runs of hidden systems
path 1, H (8 x 18)
[[  3.7 -14.6   1.1  10.9  24.4 -32.3  50.2  -7.2  -3.8  27.3 -21.6  31.4
   27.8 -11.5  55.3 -11.2 -24.7 -25.8]
 [  6.4  16.4 -10.8   8.8  22.3  23.8  42.6 -26.8 -19.7  57.2   2.2  -2.4
   14.7 -44.2  -7.8 -29.3  22.6  -1.0]
 [ -0.2  25.8 -44.9 -24.6  25.0  28.9 -44.0 -33.1 -30.0  16.7 -14.9 -18.5
  -31.9 -22.1 -19.6 -14.1  18.0  -3.0]
 [-14.4  19.4   3.6 -13.8  -3.0  42.0 -50.7 -11.5  -4.0 -13.1 -19.3  -7.5
  -18.0  43.8  -1.1  -3.1 -43.8 -39.8]
 [-18.0  -6.7  36.8  23.0 -34.9  33.7 -27.1  21.5   5.7 -22.0  10.3  -7.3
   57.7  32.6 -27.1 -10.8 -12.4  -5.6]
 [ -6.3 -22.1   5.4  24.2 -22.6 -58.6 -41.5  13.1  -6.7 -22.3  13.8  -9.0
   48.0  -8.1  -0.4  -6.9  24.8  24.1]
 [  8.4 -15.7  -1.4   1.3  16.5 -88.0   8.4 -15.7  -1.8  18.8   6.6  20.7
    9.2  -2.2  35.7   5.7 -24.6 -19.0]
 [ 12.7 -13.2  -7.1 -10.9  36.1   8.4  61.6  -9.4 -13.6  52.5  -5.6  29.2
   31.3 -23.8  15.6  -7.6 -15.9 -26.4]]
path 2, R (8 x 18)
[[  1.3  18.2 -45.6   2.0  51.7  -4.5  -2.2 -25.6 -52.1  31.3 -11.7   9.6
  -13.5 -33.9  25.1  -3.1   6.7 -15.1]
 [-10.9  12.0   2.7   5.6  24.1  51.7  -7.8 -28.7  -6.4  31.5 -24.9 -23.1
   12.9   4.9   4.3 -24.4 -43.1 -51.2]
 [ -8.4  24.8  11.2  -1.9 -23.4  58.7 -35.9  -4.8 -19.1   3.6  25.4  -3.6
   21.7  23.7 -52.2 -16.5  10.8  -0.6]
 [-14.5  33.8  -8.3  38.2  -0.8  -9.4 -59.3   4.6 -33.1 -34.0  32.6 -15.4
  -28.4  14.5  -1.3  19.9   9.2   9.9]
 [-11.5  -7.4  22.7  44.7  10.2 -45.6 -11.1   9.6  -6.4  -1.3  29.2  -7.0
   18.7  26.5  21.3  22.9 -50.8 -34.3]
 [ -1.3 -12.8  10.9  10.7  -6.6 -14.2  14.4  16.1 -31.7  13.6  17.9  54.3
   78.4   8.1   3.5 -11.2   3.3  -4.7]
 [ -5.0  29.8 -19.8  32.6  13.6  -6.7   6.0 -18.6 -43.5  20.1 -11.0  15.5
   13.0 -36.3  31.0 -34.9  41.2  15.4]
 [  1.3  22.5  -7.6  11.8  37.0   9.1   9.7 -45.3 -13.7  60.4   7.2 -28.0
  -15.3 -21.9  -1.8 -15.1 -23.3 -36.7]]
path 3, T (8 x 18)
[[-21.8  -6.2 -11.3  25.5  -0.9  29.3 -69.0  21.2 -23.2 -30.4  -5.7 -29.1
   36.8   0.3 -22.0   1.7   9.0   4.3]
 [-15.9  43.2   9.4  43.0  -6.7 -37.0 -46.3 -32.4 -21.1  -2.6   9.7 -12.7
  -27.6  17.9  33.0 -19.2 -13.3 -17.7]
 [ -1.6  -3.8  19.5   4.3  17.6  -8.3  24.5 -16.2  -1.3  41.1  15.5  18.7
   30.3  20.5   9.6  -5.2 -57.0 -56.0]
 [ -4.9 -28.1 -29.9   8.7  30.7  10.4  -7.6  15.7 -32.3  11.7 -19.9   4.1
   74.4 -34.4  -1.1  -7.0   8.7  -4.4]
 [-10.2  42.3  -8.3  36.1   0.3   7.3  -9.8 -31.9 -25.3  19.7 -10.1 -23.0
  -10.8 -33.7  13.3 -43.6  44.8  19.1]
 [  0.5  38.6   6.7  -0.7  13.3  54.5  17.1 -27.1 -12.8  36.8  22.8  -1.7
  -36.8  12.8 -20.8   1.5 -27.1 -31.5]
 [-14.4 -28.3 -24.3   5.7  40.8  47.4 -23.6  31.3 -13.1 -18.1 -21.3 -23.3
   16.7  -3.5  -2.1  34.4 -37.4 -27.1]
 [-24.4   4.0  13.6  51.3 -15.8  -8.9 -51.2  -8.4   6.6 -22.9 -22.8 -54.3
   18.2  -6.8  18.9 -26.7   6.2   2.4]]
path 4, R (8 x 18)
[[ -6.6  -7.9 -19.7 -13.0  21.0  -5.9 -31.3   2.0  13.8 -32.8 -33.6 -26.3
  -54.1  14.3  25.0  27.5 -38.1 -21.6]
 [ -5.0 -24.6  48.5  -0.3 -35.6  16.0  18.1  22.5  47.4 -16.7  -2.2  -0.4
   35.3  37.6  -9.7  -0.5 -30.8 -11.6]
 [  6.7  -1.2   1.4  -1.1 -31.8 -21.7   2.6  26.3  -3.5 -24.1  25.3  23.2
   13.3 -11.4 -17.8   3.4  62.6  54.1]
 [  3.9  -4.4 -19.2  11.6  26.9 -64.3  11.8 -10.5   4.9   2.7 -11.9 -13.3
  -48.3 -27.8  47.8  14.4   3.2   5.4]
 [ 11.8 -33.0  13.2 -32.9  13.2  10.1  51.4  -6.5  30.6  34.7 -19.8  13.0
   20.9   1.4   3.3  -0.4 -40.5 -34.2]
 [  4.6   0.8 -14.5 -37.5 -17.6  56.7   5.4  11.7  -2.9 -11.5 -28.1  22.8
   18.9 -13.5 -26.3 -22.4  47.5  31.2]
 [ -4.8  23.6  -5.4  16.0  -5.6  -0.8 -25.1 -20.4  17.6 -15.3 -13.9 -56.8
  -72.8 -16.7   7.9  -2.7  20.8  20.6]
 [ 10.0 -20.1  23.4 -26.1   2.3 -17.4   2.9  -1.8  36.9   7.5  29.0 -14.0
  -25.5  30.1 -25.8  35.5 -52.9 -28.1]]
path 5, K (8 x 18)
[[ -0.9  30.7  -6.7   1.6   6.2  66.5  23.9  20.0 -40.3   3.9  34.0  30.8
   -6.1   2.7 -26.2  15.9  22.9   8.4]
 [-17.4   0.7 -13.6  32.9  22.2  20.9 -16.0  18.5   4.0 -38.4 -17.4 -49.3
  -50.0  -7.8  23.7  33.1 -11.0   1.3]
 [ -8.5 -20.4  40.1  -6.1 -31.6  11.8 -20.1  -3.7  50.3  -9.2 -16.0 -25.0
   24.7  37.1  -8.9 -12.9 -43.0 -27.6]
 [ -2.9   3.4  -5.3 -12.9 -16.2 -13.7 -31.5  19.5 -37.6 -22.0  18.2  63.3
   43.0  36.3  -2.5  -2.6   4.6  -2.8]
 [  1.2  -2.5 -20.2  30.6  30.7 -75.7  -5.9  -7.3 -23.0   3.1   7.9  -6.0
  -12.6 -27.6  40.5  16.2   5.2   2.9]
 [ 20.1 -18.0   6.5 -26.1   9.9 -14.9  21.7 -37.0  29.4  60.0   8.1 -30.1
    8.6 -23.4 -31.6 -14.6 -18.8 -16.8]
 [  8.2  23.6 -26.1 -34.7   9.4  66.9   8.7  -3.0 -34.8  15.1  -7.5  34.8
    8.1  -8.4 -22.7 -13.5  24.0   3.5]
 [-21.8  32.4   2.5  59.6  12.6  30.9  13.9  12.9 -13.6 -21.6 -10.4 -23.9
  -38.5 -15.2  43.3   7.7   9.8   9.5]]
path 6, G (8 x 18)
[[ -1.5  15.9  60.9  28.0 -41.1  10.6  52.9  -2.6  34.2  10.1  17.7   4.4
    8.2  24.6   3.8 -21.3  -6.8  -1.5]
 [  4.2 -23.2   2.2   2.1  -3.2 -27.6 -33.4  20.6 -11.8  -4.6  61.9  -9.7
   30.0   7.4 -50.4  34.4  -0.2   8.5]
 [  2.4 -27.2 -31.0 -23.5  15.3 -52.5 -22.2   4.0  18.7 -33.0 -42.0  -8.0
  -30.4 -11.4  37.6  16.3  -3.9   8.2]
 [ 12.0  -2.5  24.4 -19.6 -18.8   3.8  75.1  -3.3  20.8  25.8 -15.9  46.2
   20.4   3.6  20.8 -27.7   4.0   0.6]
 [  6.2   2.6 -10.8   9.9  -2.2  21.3   3.8  25.8 -33.7   5.0  52.1  12.0
   27.4 -17.9 -48.4  15.4  44.4  32.2]
 [  0.1   2.1 -29.6   1.0  19.1 -17.1 -17.3  -8.0  13.8 -17.9 -13.1 -47.0
  -72.8 -24.1  12.2  23.6  13.6  17.9]
 [ 10.1  -7.8  34.2 -30.7 -17.3  33.0  49.8  -5.7  53.4  11.7 -22.1   6.4
  -18.3  25.6   0.5  -3.6 -35.9 -20.8]
 [-11.0 -11.7  21.7  20.6 -29.8  22.9 -12.7  47.3  -7.7 -29.2  27.9  10.0
   55.3  19.9 -32.6  13.4  12.0  17.1]]
path 7, H (8 x 18)
[[-20.3  -1.5  -3.8  15.8   9.1  32.5   7.4  36.5 -21.0 -37.2 -36.2  41.3
   26.4  21.8  46.9   4.8 -19.8 -16.5]
 [-14.1  11.4  36.3  66.0 -13.7  -1.8  13.9 -12.3  13.0  19.0  24.2 -51.6
   16.1 -20.1  -2.9 -19.7  13.1   6.8]
 [ 22.9 -16.8 -24.5 -57.3  -2.9 -49.0 -31.1 -25.6   4.1  19.8  13.6   2.7
   -0.1 -10.9 -41.5  -5.4  20.4  16.3]
 [ -6.0   0.1 -22.0 -10.5  29.2   2.4   3.2  17.0 -30.6 -19.6 -30.2  53.6
   -6.6  23.2  49.2  15.5 -33.2 -27.6]
 [-13.5   8.8  36.6  55.0   2.7  43.5  36.1  -0.1  11.3  23.9   7.5 -38.1
   20.0 -12.7   2.6 -10.5 -14.2 -14.0]
 [ 11.1  -6.0 -16.8 -35.1 -18.7  -8.4 -36.4 -22.9   7.9  11.3   3.9 -22.8
   11.6 -28.8 -49.8 -27.4  47.6  33.3]
 [ -3.9  19.0 -25.4 -21.5   9.6 -27.5 -37.7  -1.8 -29.9 -31.2 -12.8  45.8
  -29.4  36.8  36.0   9.8 -18.9 -15.0]
 [-13.2  -5.1  38.5  42.4   8.6  30.8  34.5  14.8   7.8  13.6  21.3 -12.9
   27.7  20.4   3.8  16.0 -44.9 -37.3]]
path 8, K (8 x 18)
[[ -7.0  10.3  -7.8   5.9 -21.9   4.7 -60.7   6.3   2.4 -33.2  14.3 -42.3
  -30.5   1.1 -34.2   9.8  29.5  31.8]
 [  2.6   3.4  12.0 -33.3 -18.9 -27.1  -2.5 -13.1  37.9 -23.3 -37.6  19.1
  -44.3  36.9  36.6  -6.3 -28.6 -12.8]
 [  5.3 -37.2  20.4   0.3  -9.2 -19.5  46.2  36.4   5.8  -1.3   5.7  44.0
   65.4   7.1  10.2   8.3  -0.9   3.2]
 [  2.9  -9.2 -31.1   7.9   4.4 -35.3 -38.8  -1.8 -25.6  -0.8  20.9 -23.7
   15.5 -41.3 -27.8   0.4  49.9  38.5]
 [ 13.9  20.2  -5.9 -32.5  -5.1 -20.5   8.8 -51.4  28.2  24.7 -19.4 -12.9
  -63.9  -7.8  10.9 -27.4   4.6   1.2]
 [ 12.6  -5.4  17.2 -17.8  -4.3  45.3  78.2  23.3  15.2  10.2  -2.2  41.7
   10.3   5.7   1.7   5.3  -1.6  -0.8]
 [-13.1  -9.1 -12.7  33.9   1.4  28.9 -16.9  44.3 -16.3 -37.0   6.2 -28.1
   15.3 -25.2 -17.3  24.7  40.0  37.5]
 [ -7.5   8.0  15.2   0.2 -28.9 -23.1 -45.2 -26.6  40.5 -24.0 -18.6 -45.7
  -44.5  13.7   6.3 -16.2  -4.3   6.6]]
path 9, T (8 x 18)
[[ 17.8  -7.6  -3.4  -4.4   9.4 -85.2  25.2 -10.1   8.3  13.1  31.8   6.3
  -33.2 -11.4  16.4  23.3   4.4   9.3]
 [ 24.0 -35.1  -4.4 -63.9   1.5  -8.4  40.7 -14.5  42.0  28.2 -27.4  11.1
    8.4 -15.8  -9.6 -14.4  -2.3   0.4]
 [  1.6  -3.4  -7.5 -20.9 -21.9  45.4  23.2  34.4   2.4 -29.2 -24.8  30.5
   10.5  -8.9  -7.4 -10.4  49.5  42.4]
 [  2.3  23.8   3.6  17.9 -15.4  -8.3   8.2  14.0   6.3 -25.6  37.0 -12.7
  -66.4  -0.9 -10.7  32.6  32.4  36.4]
 [ 15.0 -21.2   3.5 -44.1  -1.4 -24.2  -4.6  -8.7  45.7  -3.1   8.8 -20.6
  -51.3  21.2 -23.0  32.3 -37.8 -15.2]
 [ -0.3 -43.9   4.8 -34.0 -24.4  -7.6 -10.9  29.0  32.8 -41.6 -45.7  19.2
   30.9  25.9  13.8  -4.1 -12.2   4.1]
 [  0.8   7.6  25.4  28.3 -42.8 -43.4  10.2  21.4   1.3 -26.7  23.7  27.9
   22.2   7.5  14.0  -8.4  41.0  40.4]
 [ 28.1   8.2  -4.8 -29.9   2.5 -57.9  24.9 -18.6  -2.4  31.1  49.8  28.0
  -31.3  -3.9 -18.4  17.4  10.2  10.8]]
path 10, F (8 x 18)
[[  1.8 -21.3  37.7  -4.4 -30.1  39.9  52.6  16.5  55.8  -0.1 -23.4 -15.5
   13.9   2.7 -10.2  -9.9  -3.7   6.1]
 [  6.6 -26.8  -5.5  -0.4 -15.0 -29.6 -17.8  28.0  11.3 -24.9  26.7 -25.0
   11.5 -19.7 -39.1  26.2  43.3  47.2]
 [  7.9   5.7 -15.6  -6.1  15.2 -54.7 -13.0 -33.4  19.2   7.5  -5.8 -37.3
  -67.7 -17.4  21.5   7.2  -5.8  -2.6]
 [  8.8 -22.3  27.6 -25.6  -8.9  10.8  59.6   3.1  54.7   8.6 -24.4   4.9
  -10.7  16.7  12.5   5.1 -35.7 -15.1]
 [  4.5 -50.0  -3.6  -7.7 -13.4 -10.4  13.9  43.9  15.5 -24.9  -5.8   0.1
   46.2 -25.2 -15.9  16.1  33.4  38.5]
 [ 11.1   5.3 -25.3   2.2  15.7 -44.2  -7.8 -30.5   1.6  19.3   3.4 -39.7
  -37.4 -50.6   1.2  -5.0  38.1  27.7]
 [ 15.3   2.1   8.8 -44.2   2.1  22.0  41.5 -20.6  44.4  20.5 -12.6  -4.5
  -57.7   9.6  -7.5   7.6 -25.0 -14.0]
 [ -9.5 -47.8   8.3  -4.8 -13.9  27.1  14.9  52.5  34.6 -47.8 -24.1 -16.5
   18.2  -1.3  -8.7  28.0   2.1  21.4]]
path 11, F (8 x 18)
[[ 21.8 -31.2 -20.3 -49.7  12.3 -65.8  -3.9 -23.4  11.0  28.1 -10.5  22.9
   16.0 -10.2   3.1  -9.5 -13.3 -10.8]
 [  7.5   0.4 -16.0 -29.1   5.4   9.0  51.1   3.4   3.6  -2.2 -48.2  41.2
  -15.9 -20.8  38.5 -17.3  28.4  20.8]
 [  3.1  -6.3  -7.3  17.0  20.8  51.0  49.8  19.5  -5.3  15.8  13.2 -23.2
   -0.4 -45.5 -19.3  18.3  28.8  19.8]
 [  3.3 -12.1 -21.0 -26.1   9.8  28.8 -48.6 -13.0  12.1   7.0   2.2 -58.7
  -14.9 -18.8 -56.1   7.9   2.7   1.9]
 [ -8.4  15.1  25.1  -6.0 -41.0   4.9 -28.6 -13.1  46.7 -34.3 -32.3 -26.6
  -46.6  26.6  11.7 -17.7  -2.7   7.9]
 [ -4.0  -8.1  48.9  41.2 -33.0 -31.1  33.0  28.1  35.0 -21.2  36.2  -4.0
    0.0  21.9  11.1  22.2  -7.9  11.0]
 [ 16.0 -42.5 -11.2 -14.0  15.8 -78.2  -9.8   8.7   1.7  10.4  27.9   2.9
   24.0 -10.3  -6.8  27.8 -16.5  -5.4]
 [ 13.0  -9.7 -24.5 -38.3  17.9 -36.8  20.0 -25.0   7.7  16.6 -53.1  24.0
   -7.7 -19.0  41.8 -26.6   1.5  -3.4]]
path 12, G (8 x 18)
[[ 13.0  -4.3 -16.4 -57.7  -2.9  12.1  14.4  -7.8  34.0 -16.2 -54.3  14.7
  -54.5   9.3  22.1  -0.3  -5.0   2.8]
 [ -5.8  11.6  38.6  31.0 -26.0  45.7  60.6  32.9   4.6  -7.4  12.5  32.6
   24.2  18.3   6.5   1.0   6.5   6.8]
 [ -3.7 -11.2   1.3  35.0  -0.5 -23.6 -24.6  10.9  -1.4  -1.0  47.3 -55.8
   11.6 -27.4 -39.5  21.6  24.4  25.1]
 [ 14.0 -14.9 -11.1 -51.6  -3.4 -41.7 -20.6 -22.1  39.6 -13.2 -24.1 -15.1
  -53.4   9.4   4.5   7.5 -15.4  -2.3]
 [  3.6  -7.3  21.7 -17.1 -15.4  20.7  52.8  28.5   9.8 -14.2 -11.9  62.1
   21.4  36.5  22.9   3.9 -16.2 -10.5]
 [ -3.4 -13.9   1.5  48.5   0.1 -11.5   7.0  29.5 -19.9  -1.5  30.9 -14.6
   45.3 -36.0 -13.6   9.2  40.8  32.2]
 [ 16.5  -0.3 -20.1 -30.9   4.0 -44.1 -16.5 -33.6  23.0  12.8  -3.7 -34.8
  -52.1 -31.1 -15.2  -1.7  22.1  21.3]
 [ 12.2   3.8   3.5 -48.7  -4.9  34.1  40.5   9.7  19.1 -10.0 -12.2  47.1
  -35.4  35.8   4.6  16.2 -24.5 -11.5]]

runs to name
path 13 (2 x 18)
[[ -8.0 -13.8   6.1  41.8  11.0 -49.0 -29.8  13.1 -32.2   1.3  46.4  -0.9
   47.7   6.2  -3.8  14.7 -13.2 -14.3]
 [ 10.9  -1.7 -28.6 -27.9  31.0 -43.2 -45.2 -43.3 -14.3  35.0  13.3 -13.6
   -9.2  -8.2 -15.0  -2.8 -17.3 -21.5]]
  K
path 14 (2 x 18)
[[  0.9  18.3  22.2  18.9 -13.2 -34.5  30.5  12.3  18.8 -30.8   9.7  13.5
  -61.7  25.8  41.8  27.4  -6.3   7.4]
 [ 15.7 -50.1  22.1 -29.3  -5.7 -30.4  25.3  13.7  45.6  10.8  26.3  -9.7
   18.4   3.6 -33.6  28.3 -26.2  -3.5]]
  T
path 15 (2 x 18)
[[  1.6  -3.5  -7.5 -16.3 -12.3  -2.6  -3.1 -14.5 -16.1  16.9 -29.4  35.6
   65.1 -13.1   8.0 -55.0  27.2   7.8]
 [  6.2  48.7 -16.4   0.7  -0.2  22.6  20.5  -6.5 -42.0  11.3  21.2  35.6
  -29.5 -13.4  -3.9  -3.8  48.2  26.5]]
  F
path 16 (2 x 18)
[[ 18.2 -15.1  -1.8   9.5  11.6 -60.6  27.1   1.2   9.6  18.5  48.3 -21.7
  -14.3 -35.4 -14.3  29.6  22.6  26.3]
 [ 19.2 -28.9 -30.6 -60.7  30.7 -20.9   7.2 -17.5  27.5  17.1 -27.9  -5.5
  -37.3 -13.3   1.7  14.0 -24.1 -15.2]]
  F
path 17 (2 x 18)
[[-15.0 -29.7  -7.6 -11.1   4.2  62.3 -12.6  42.3  -3.0 -29.7 -30.5   5.5
   47.1  14.0 -10.8  12.6 -19.5 -12.3]
 [-21.1  15.9   2.0  61.7 -13.8 -26.8 -44.1   9.1 -18.2 -34.6  12.2 -26.6
    1.0  -9.7  18.7  -3.7  31.0  27.3]]
  T
path 18 (2 x 18)
[[ -8.6  44.4  18.0  42.7 -15.1  11.2  10.0 -12.8 -40.5  24.8  25.3  30.5
   33.3  -0.8   5.4 -36.5  28.1   6.2]
 [  5.8  25.1  -5.9  18.1  24.0  -8.2   5.9  -0.3 -16.0   7.2  51.4 -20.0
  -62.6  -3.9 -14.5  44.9  -3.9   0.1]]
  K
path 19 (2 x 18)
[[  3.9  18.5 -14.4 -12.9   8.3  -5.6 -25.2   6.5 -51.9   0.6  46.5  55.4
   15.2  28.8 -19.9  17.3  -3.2 -10.0]
 [ -4.3  -9.5 -34.7  19.7  54.7 -36.3  -6.9  -5.6 -22.0   7.2 -15.5 -19.0
  -23.3 -28.9  42.4  23.1 -17.8 -18.8]]
  K
path 20 (2 x 18)
[[  1.8 -50.4  -5.7 -14.4  17.2   5.0   6.8  -4.0  39.8  14.2 -47.8 -43.6
   29.0 -30.1   0.9  -7.7 -21.4 -11.9]
 [  0.8  26.6   2.6 -16.8 -32.2   2.0   9.3 -27.7  -1.7   4.5 -36.3  37.4
   10.3   1.1  25.6 -61.2  39.4  16.9]]
  H
path 21 (2 x 18)
[[-15.9  38.7  13.3  36.1 -20.8  -9.3  -4.5  21.3 -31.8 -38.3  11.6  47.1
  -12.4  33.2  38.2   3.9  12.7   8.9]
 [ -6.1 -11.5  13.3  63.3  24.2 -24.3  33.8  11.9  -6.5  20.8  31.9 -27.0
   20.8 -29.5  19.4  18.4  -1.5  -1.2]]
  R
path 22 (2 x 18)
[[  4.5 -17.8  32.9   8.7 -24.7 -15.0 -14.3   2.6  31.7   5.6  52.2 -42.5
   17.1  10.1 -55.2  16.8 -10.1   3.7]
 [  3.1 -32.2 -10.1 -32.3 -13.1 -49.9 -45.1  16.5  19.5 -44.0 -11.7   6.3
  -11.4  25.5   1.1  23.7 -12.8   7.1]]
  G
path 23 (2 x 18)
[[-15.1   0.4  21.8  45.1   3.1 -11.1  -9.9  -2.8 -21.1  13.1   8.5  11.4
   62.8  19.7  21.3 -17.4 -37.2 -36.7]
 [  1.4  12.5 -14.0  12.9  22.4 -27.1 -41.3 -15.1 -45.6  27.6  57.8   2.0
   12.9   6.9 -28.9  11.7 -14.6 -21.9]]
  K
path 24 (2 x 18)
[[-14.0  -2.9 -20.1   8.9   1.4   5.3 -77.6   5.3 -39.2 -15.8   2.6  -4.2
   50.1   4.1 -19.0 -12.5   8.8  -3.4]
 [-11.0  47.2   1.3  42.4   9.7 -32.5 -11.8 -33.2 -29.4  10.6  -5.4   9.8
  -22.8   4.1  56.8 -24.2  -7.0 -17.7]]
  T
path 25 (2 x 18)
[[-14.2   4.2 -23.5  31.2  34.2  -9.8 -11.7  23.7 -20.0 -39.4 -13.1 -10.1
  -51.9  -5.7  46.7  40.0 -10.1  -1.3]
 [  5.2 -10.6  41.5  -5.3 -16.1  10.6  40.1 -18.0  62.3  23.4  -3.6 -39.0
  -17.4   9.3  -8.3  -7.5 -32.6 -16.0]]
  H
path 26 (2 x 18)
[[  7.4   3.8  10.3  17.3   5.2  10.1  73.3  -7.2  23.6  30.2  -9.9 -15.9
  -20.2 -42.8  17.0 -12.2  26.7  20.0]
 [ 12.0  -3.0  -8.5 -37.3  -5.1  62.8   3.0   2.2   9.3  13.2  19.6 -17.3
   -8.4  -8.0 -67.7   7.8  17.2  12.7]]
  T
path 27 (2 x 18)
[[ -4.6  45.3   4.6  27.4 -22.9  -6.1 -17.4   6.4 -37.5 -16.4  50.0  23.7
  -14.8  16.7  -9.4   5.3  37.7  25.0]
 [  7.4 -13.8  -8.3  -8.6  23.1 -42.1  10.7  -0.3  24.1 -11.8   3.3 -21.4
  -66.6  -1.1  21.3  46.4 -28.4  -6.4]]
  K
path 28 (2 x 18)
[[ -9.7  -5.9   4.1   6.9  13.9 -19.2  -1.9  -5.4  -6.2  -5.5 -42.2  28.3
   21.9  25.3  56.0 -16.3 -47.9 -41.5]
 [ -7.8 -11.1  21.6  47.4  -4.4  -8.3  30.4  12.6 -11.9  24.2  17.6   7.5
   76.6 -17.4   5.7 -17.2  11.2   3.8]]
  T
path 29 (2 x 18)
[[-10.3  33.7  18.6  49.5  13.3  27.6  17.1  11.7 -38.3   9.1  49.3  16.4
   -1.0  21.4   0.3  22.4 -18.7 -23.3]
 [ -9.1 -17.5 -20.1  10.9  39.4   8.3 -43.2   9.4 -11.4 -12.4  11.1 -38.1
  -16.3   4.2 -14.6  45.5 -42.7 -30.1]]
  K
path 30 (2 x 18)
[[-11.4  -6.8  -2.8  16.0   5.0 -63.7 -58.8 -20.6  -2.1 -10.5 -16.4 -13.7
   15.6   9.8  32.3 -12.6 -28.3 -22.7]
 [ 14.3   2.7  11.5 -17.4   3.6 -45.3   9.8 -34.9 -13.0  53.0  22.6  33.9
   33.8   9.6  -4.5 -21.6 -23.2 -27.7]]
  K
